rotation ticks, each row followed by its count of ticks
The counts run from 0 to 390.
[130 115 141  96 120 198 133 137 130 120  97 117 155  97 125 140 157  72
  99 141  97 128 120 192 127 162 162  77 152 148 123  93 158 163 137 147
 121 128 127 132 139  60 144 140 106 164 138 133 123 123 139 135 107 118
 124 137 121 154 136 144  96 138 158  87 100 145 210 128 153 141 134 131
 164] : 122
[ 86 172 117 123 151 144 152  75 161 168 132 106 165 143 134  71 134 175
 155  81 106  72 124 110 151 117 114 147 122 120 106  84 129 121 122 132
 179 138  87 124 126 145 128 145 112 108 118  83 120 148 173 150 103 103
 148 135  99 124 143 146 136 142 113 168 129 107 111 117 149  75 124 141
 150] : 102
[199 142  86 134 161  87 147 154 143  89 118 134  90 105 149 129 169 119
 136 121 208 128 142 114 145 103  94 156 149 143 130 156 113 111 121 118
  56  89 140 142 145 144 114 106 152 169 173 145 114 104 179 136 132 131
 114 148 148 121 124 128 131 103 144 100 158 121 113 166 110 129 128 137
 147] : 81
[187 134  71 114 102  98 124 175 138 134 157 137  98 122 149 120  81 118
 118  79 134 114 154 134  90 112 139 141 109 117 115 138 100 165 162 104
  70 114 107 115 118 166 144 145 164 131 113 156 150  92 128 132 152 133
 110 156 193 128 112 149 109 154 123  90 133 122 112 119 143 120 161  52
 137] : 235
[113 104  98 105 121  82 123 186 118 113 109 120 183 119 180 135 157 107
 115 137 158 125 185 113 143  99 137 124 116 105 109 160 155 100 105  97
 123 154 154 127 129 117 170 122 145 100 141 135 162  96 174 167 160  91
 135 139 166 150 101 159 138 143 128 115 146 102  80  67 165 111 132 152
 112] : 158
[154 140 125 171 114 121 110  89 118 145 123 107 142 127 122 104 144  98
 134 168 108 178  66 119 139 107 127  92 138 174 117 104 105 145 128 150
 191 124 142 147 136 119 118 148  79 118 126  82 134 165 123 125 156  99
 137  99  89 127 152 108 150  76 102 150 145 159 162 149 148 118 118 215
 126] : 116
[125 111 129 182 124 114 120  70 120 140 146  58 101 142 114 144 108 144
  92 154 132 157 137 111 105 109 133 130 105 137 117  84  99 129 130 151
 196 172 111 152 117 146 125  91 150 116  96  91 126 155 105 119 162 122
 110  80 140 122 150  97  99  98 120 136 147 124 151  73 117 134 115 189
 102] : 206
[161 117 134 158 125 172 154 131 142 104 146 161 145  98 136 104 136  73
 152 151 136 137 110 128 138 150 148 123 133 120 122 124 143 174 163 150
 104 129 130  98 120 143 155 144  97 216 160 128 130 107 101 134 167 163
 156 144 141 129 100  98 139  98 164 100 156 150 145 127 126 135 155  38
 119] : 227
[123 106 160 118 114 163 135 121 112 100 107 119 145  93 124 154 168  79
 104 151 102 155 149 207 113 139 121  75 166 148 111 120 128 144 145 160
 178 142 146 166 133 102 104 127 117 151 137 139 106 144 124 116 106 164
 134 142 123 171 125 113 140 112 176 107  90 142 188 150 120 138 132 153
 141] : 372
[111 170 111 122 155  90 123 111 139 121 140 140  86 116 124 138 114 163
 141  95 120  88 158 138  81  89  83 168 149 101 131 150  82 117 139 110
 155 113 116 134 134 200  81 137 151 119 108 145  95 119 152 129  84 168
  97 158 124 147 140 148 147 134 160 141  94 118 106 160  83  88 131 113
 159] : 91
[185 107 116 146  90 157 155 107 142 167 132 127 131 111 135 102 107  84
 122 109 103 173 102 147 132 141 135  91  99 175  58  75 119 177 149 152
 127 108 105 121 127 124 117 140 118 132 115  90 124 143 124 116 161 112
 150 125 155 103 112 130 126 137  85 114 177 136 172 163 163 163 142 110
 127] : 379
[151 175  91 137 136  85 166 135 126  55 102 148 108 141 178 105 119 113
 121 111 152 133 127 126 160  88 135 124 179 146 136 143 146 126  89 111
 112  95 163 170 152 136 119 130 110 173 138 128 134 139 177 118 128 151
  86 116 145 160 138 119 181 142 153 107 119 119 113 161 162 100 136 118
 165] : 172
[189 118 121 152 127 145 141 108 158 165 129  83  87 101 110 133 130 112
 129 149 141 130 108 129 110 135  97 125 125 181  89  74  85 132 134 140
 121 110  84 148 123 146  82 122 158 132 130 102  90 158 152 138 134 126
 123 149 123  86 159 135 102  94 111 111 172 125 178 161 109 153 104 176
 139] : 285
[117 123 140 109 129 129 149 113 134 141 101 144 102  84 141 150 141 130
 132 112  95 142 145 187 102 120  83 118 147 157 104 173 105 132 130 117
 144  94 148 151 135 150  69 142 153  89 122 150  69 132 148 123  62 163
 102 153 139 165  96 163 159 153 129 128 114 122 144 185 105 136 132 128
 139] : 185
[162 148 124 175 125 130 149  78 108 121 122 115  88 139 110  98 122 140
 130 100 153 174 129 124 161 105 116  90 138 185 125  89 122 140 111 136
 173 117 120 173 152 111  88  91 110 136 122  97 128 165 128 100 138 122
 135  74 133 143 171  74 163 101 103 130 136 119 144 160 130 135 131 168
 128] : 20
[139 140 135 150 159 128 187  84 171 131 115  94  61 112 127 123 111 172
 104 129 154 114 146 128 112 119 105 159 143 171 114  86  97 125 114 134
 122 103 108 159 125 156  74  87 167 160 111 106  88 153 161 116 101 168
  74 116 135 100 138 127 111 129 147 125 142 104 159 158  90 130 113 127
 146] : 189
[176 156 117 156 130 133 135  88 165 165 137 112 107 115 118  92  99 147
 130 130 113  99  73 108 118 129 124 137 120 169 101  70  88 140 145 150
 125 109  71 110 108 163 107 142 149 146 104  85  98 148 145 141 137 119
 114 139 106  77 155 135  85 112 109 128 162 137 179 171 132 102 118 138
 163] : 287
[142 147 134 135 159 132 167  94 153 119 107  99  58 103 133 147 136 166
 101 136 156 120 161 145 104 108  86 158 148 159 114 118  89 119 117 141
 131 106 132 165 136 159  68  95 169 148 121 125  70 157 153 127  96 166
  80 127 138 118 123 121 119 122 151 117 126 122 160 164  73 137 120 153
 146] : 188
[ 92 107 157 106 140 143 108 138 101 145 127 117 180 136 104 108 160 176
 152  98 171 102 188 111 169 134 110 120 117 103 126 141 138  70 124 108
 136 146 125 129 138  95 130  88 135 109 166 133 123 100 149 156  99 116
 177 137 131 140 150 113 154 128 117 152 137  76  65  92 105 109 112 155
 122] : 256
[161  98 135 109  98 176 150 126 126 160 127 108 110 103 105 143 116 114
  96  88 100 132 165 192 106 145 122  88 116 158  91  76 111 159 160 154
 117 126  89 147 136  96  97 102 148 126 101 137 112 133 125 107 105 135
 119 123 169 132 141 129 102 158 140  84 132  99 206 150 113 164 137 111
 145] : 32
[199 156  88 125 158 105 153 147 145 102 128 131 103 107 147 103 137 137
 159 110 191 117 142 109 149 115 105 163 144 147 126 123 125 104 122 125
  46  78 123 128 130 138 117 107 151 185 165 135 111 113 168 141 132 126
 112 132 144 101 137 128 133 112 146  98 164 116 109 160 109 111 133 114
 160] : 82
[189  98 121 178  91 100  87 160  93 121 135 155 113 119 132 133 114  81
 115 166 124 191 113 113 123 113 154  86 130 159 133 168 107 143 160 130
 130 121 153 120 134 130 141 130 118 139 131 123 155 111  81 110 183 149
 126 123 142 130 137  90 134  81 111  85 148 170 145 139 121 122 156 158
 120] : 223
[145 115 141 135 126 155 152 144 135 133 139 177 134 115 104 104 119 149
 162  91 149 107 175 100 154 146 119 130 114 118 122 153 135 123 143 116
  83 103 123 131 135 150  92 113 148 175 167 139  98  82 107 147 116 178
 152 153 142 121 130  99 164 140 137  97 160  91  82 161  86 123 146  58
 138] : 334
[ 59  92 197 115 104 173 130 106 125 155  91  98 131 123 132 146 124 171
  71 148  77 130 169 162 123 147 159 125 117 137 133 124 149 134 126 148
 168 165 131 140 126  81 112 108 142  87  91 126 101 129 119 124  88 140
 103  99 139 149 110 145  90 165 120 134 112  93 156  91 131 138 131 145
 117] : 202
[169 181 109 127 139 137 106 114 124 136 142 139 110 130  85  89 117 142
 174  62 127  86 100 128 147 113  99 126 150 148 138 104 101 114 148 118
 120 102  84 140 143 138  96 121 129 144 136 132 121 126 144 130  91 124
 131 164  93 121 198 123 152 118 123 136 123 134 124 203 114  97 124 119
 183] : 180
[160 151 125 112 137 157 158 105 126 140 116 114  76 115 121 118 127 124
 115  78  97 136 122 197 108 138 130 122 152 169 117  92 133 181 152 156
 110 110 100 133 149  80 109 115 128 142 105 149 115 120 132  92  91 127
 100 102 164 144 121 131  84 134 148 106  96 142 216 169 137 131 161 111
 147] : 30
[118 133 122 109 135 113 164 137 116  63  83 103 155 122 168 134 191 105
 115 155 170 140 154 145 159 110  98 105 161 147 108 125 141  95  81 126
 150 128 166 184 149  97 110 107 125 141 156 125 123 147 192 134 116 115
 126 127 131 154 137 136 167 135 159 109 123 106 138 128 134 120 122 195
 149] : 266
[113 153 141 142 155 121 104  98 112 166 141 112  99 153  94  97 112 233
 144  55 151 111 145  94 149 105 102 166 121 123 153 140 124  88 119 120
 117 123 110 127 153 120 104  83 145 105 130 126 111 115 132 127  90 109
 120  89 130 118 162 121 114 114  97 170 139  89  91 137  94  91 121 154
 128] : 349
[176 131 134 129 129 157  89 137 139 163 134 132 152  83 117 117 154  91
 148 154 103 122  68 140  93 146 135 122 145 148 131 127 103 150 172 162
  97 105  97  77 107 136 142 162 140 158 134 133 108 112 125 153 123 124
 129 160 109  79 141 154  70  81 139 115 136 168 191 158 116 102 135 138
 160] : 383
[124 120 111 132 121 109 122 122 143 169 142  93 108 145 141 128  54 162
  90 114  89 125 136 122 100 138 179 137  86 121 135 109 130 162 144 124
 117 156  86  97 121 125 161 138 148  89  62 115 162 110 119 116 158 104
  86 107 174 110 110 148  59 147  96 128 147 118 130  58 151 139 133 109
 118] : 48
[ 82  74 168 141 141 160 121 144 136 148 148 138 153 109 115 131 140 141
 142 168 139 117 166 108 131 152 141 147 115  66 140 171 126 112 159 134
 122 149 139 107 115 152 125 133 125 147 159 142 104  85  82 159 134 168
 171 145 136 136  96 124 132 115 133 146 143 112  76  65  96 135 102  81
  84] : 149
[141 102 154 130 115 165 179 110 154 135  98 110  84 102 139 130 119 129
 111 116 110 163 158 183 131 147 108 107 123 187  67 100 119 167 118 137
 133 100 142 165 141 105  61 109 139 127 121 109  73 144 142 109 108 158
 118 117 159 126 110 131 129 150 105 100 152 113 186 158 119 180 114 128
 118] : 282
[105 178 114 128 162 138 153  68 153 156 137  96 149 140 125  69 130 191
 161  86 135  87 117 106 144 105 108 164 109 113 100  84 111 109 116 133
 162 136  84 133 121 157 118 129 124 118 119  96 125 150 166 155 114  87
 151 121 107 111 147 131 120 125 113 167 149  99 113 122 134  95 103 154
 124] : 101
[168 108  89 122 124  83 157 185 130  97 107 152  97  94 158 151 147  75
 131 140 180 157 145 142 132 107  92 125 139 153 101 171 120 135 104 105
  82  84 177 152 150 140 102 140 141 143 160 150 111 114 156 140 138 133
 117 147 159 147  90 149 186 131 123 105 148 138 115 161 119 149 121 139
 127] : 79
[145 152 118 127 150 109 149 134 119  73  89  90 132 126 153 127 168 117
 103 150 184 139 140 129 169 108 102 114 158 165 120 115 152  92  85 129
 126 123 156 183 147  93 119  96 126 159 153 116 123 148 205 135 108 102
 114 106 122 140 152 123 152 118 156 116 115 116 143 137 120 117 110 206
 161] : 267
